One turn sends every row of this set to another row. A few are shown first. Where does it send the rows asked after them?
gegas: [ -7   1 -11   4 -43   4  44   6   1   4  -5  -4  26 -17 -18 -16  -7  -1
  38 -29  15 -10 -13   7 -42 -15  12]
Belos: [-14 -21 -23  10   7 -21 -21   4 -33  10  -1   5  -2 -20 -18   8  38  -9
 -11  46  16  -2 -14  -8  11 -24  12]
Fumit: [ -8  -4 -16 -18 -32   4 -23  11 -29  -3  26 -28  43 -38 -44  13  13 -10
  59  12  -4  19 -22 -11 -21 -28 -46]
ruv: [ -2 -16 -16   3 -15  36   8 -17 -31 -30   1   9  19  -8 -25 -13  22  -8
  45  58  31 -27   0  -2  19 -31 -31]
Torer: [-10 -12  42   5 -24  -8 -35   8 -31  -1 -12  -4 -33 -29 -21 -44   7  24
  42  -1   2  -2  -5 -16   9 -14 -20]
febu: [-13 -22  -4  14 -26  -8   5  22 -50  -8  12   4  25 -32  18 -31  33   9
  54  20 -13  -8 -29   7  24  10 -38]
puz: [-12 -25   8  16 -49   2   7   7 -19  13  -5   1 -10  23 -23 -32  37  44
  55 -13   9  -5  -1 -11  -4   1   7]
zor: [-24   6 -22   8 -29   6  19  24 -46  -5  13 -28  -9  -3 -13 -35  27 -37
  35   6  33 -36  32 -22  45  -4 -31]
Gipe: [-15  -4 -30   5  -3   0 -14  10 -37 -13 -10 -25 -41  11   4  -7  15 -24
  32   2  18  13 -28 -43 -12   5 -42]
deton: [ 14  -8 -18  47 -28 -31 -12  -5 -29  -2 -35 -51 -18   4  -3  -7  -5 -31
  22 -13  11   1 -22   4  -2 -12 -36]
Buv: [-14 -10 -42   5 -55  -9  13   6 -37  -7  -9  23 -23 -40 -24  37  53 -49
  68  -6   2 -14 -14 -14  17 -28  -6]
Naza: [ 12  -2   5  -6 -72 -17   6  -2  -1  19 -45 -32  -5 -33 -19  16  -1 -16
  44   3  13 -33 -14  -4 -12 -34 -43]
fav: [ -4 -36 -22  17 -44 -22  17  19   0 -17 -23 -18  33  -5  -9  34  30   2
  64  -6  -7  10 -24  -8   2 -43 -14]
zaze: [ 28 -17 -49  -2 -36   2   1   6  -5   5  10  -5   4   4 -12 -60  30  -5
  21 -11   4  13  26 -10  11 -50 -28]
fiv: [-10  13   0  -9 -15 -16  43  17 -44  -5   9 -30  -9 -14 -71 -22   5  -2
  33  13  10 -10   7 -29  21 -16 -35]
dufod: [-19   8   0  20 -45  15 -21 -22 -15  13  27  -9  42 -21 -33 -15  51 -21
  40  -2  38  -2  -7  21  -6 -25   8]
femoz: [ 14  41 -10 -22 -29   5   5 -20 -19 -13  -9 -29  -2 -58 -49   3  21 -11
  39 -17  11  -3 -22 -43   5 -14  -2]
Miv: [  5   8 -23  -1 -45  18 -14  24 -14  28  29  -3   9 -14 -17  37  27 -18
  40 -31   0 -36  -6 -40  -4  -2 -19]
rekug: [ 30 -19 -61  -1 -59  15 -27  -3 -43  17   7   1 -17 -12 -32 -24  19 -18
  47 -18 -12  -9  10 -20  -2  -7 -51]
dorag: [ 12  -6 -18  12 -62  14  18  24 -17  17  20 -45 -18 -40   0  -1  38 -28
  34 -21  18 -11 -24   9  14 -41  24]
vaso: [-23  -1   0   8 -39 -26  12 -31 -37  15 -23   4   5 -41 -54   4  10 -33
  20 -11  14 -17 -35  23  30 -19  -8]
legud: [ 11 -31 -12  51 -30  -7  12  -3 -43  -8 -24  13 -11 -30  -4 -14   3  10
   4   7  12 -25  18 -32  -7 -53 -14]
sepi: [-11  -9 -12  -3 -20 -10  -4  16 -30 -14 -25  11  -6   0 -14 -33  39 -75
  22  17 -17   5 -19   8  -6 -36 -27]
Gatu: [ -4  -8 -30  22 -44   4 -38  24   0 -32 -32  25   8 -30 -20 -16  40  -4
  29   2 -10  11   4  -3  40 -17 -36]
gazup: [ 14   9 -10  60 -29   2   3  17 -41  -9  17 -15 -28 -36 -21  -2  40 -22
  29   9  28  -4  29 -21 -11 -50   7]

Fumit -> Buv
Belos -> febu
Now these:
deton -> fiv
Gipe -> zor
gegas -> Naza

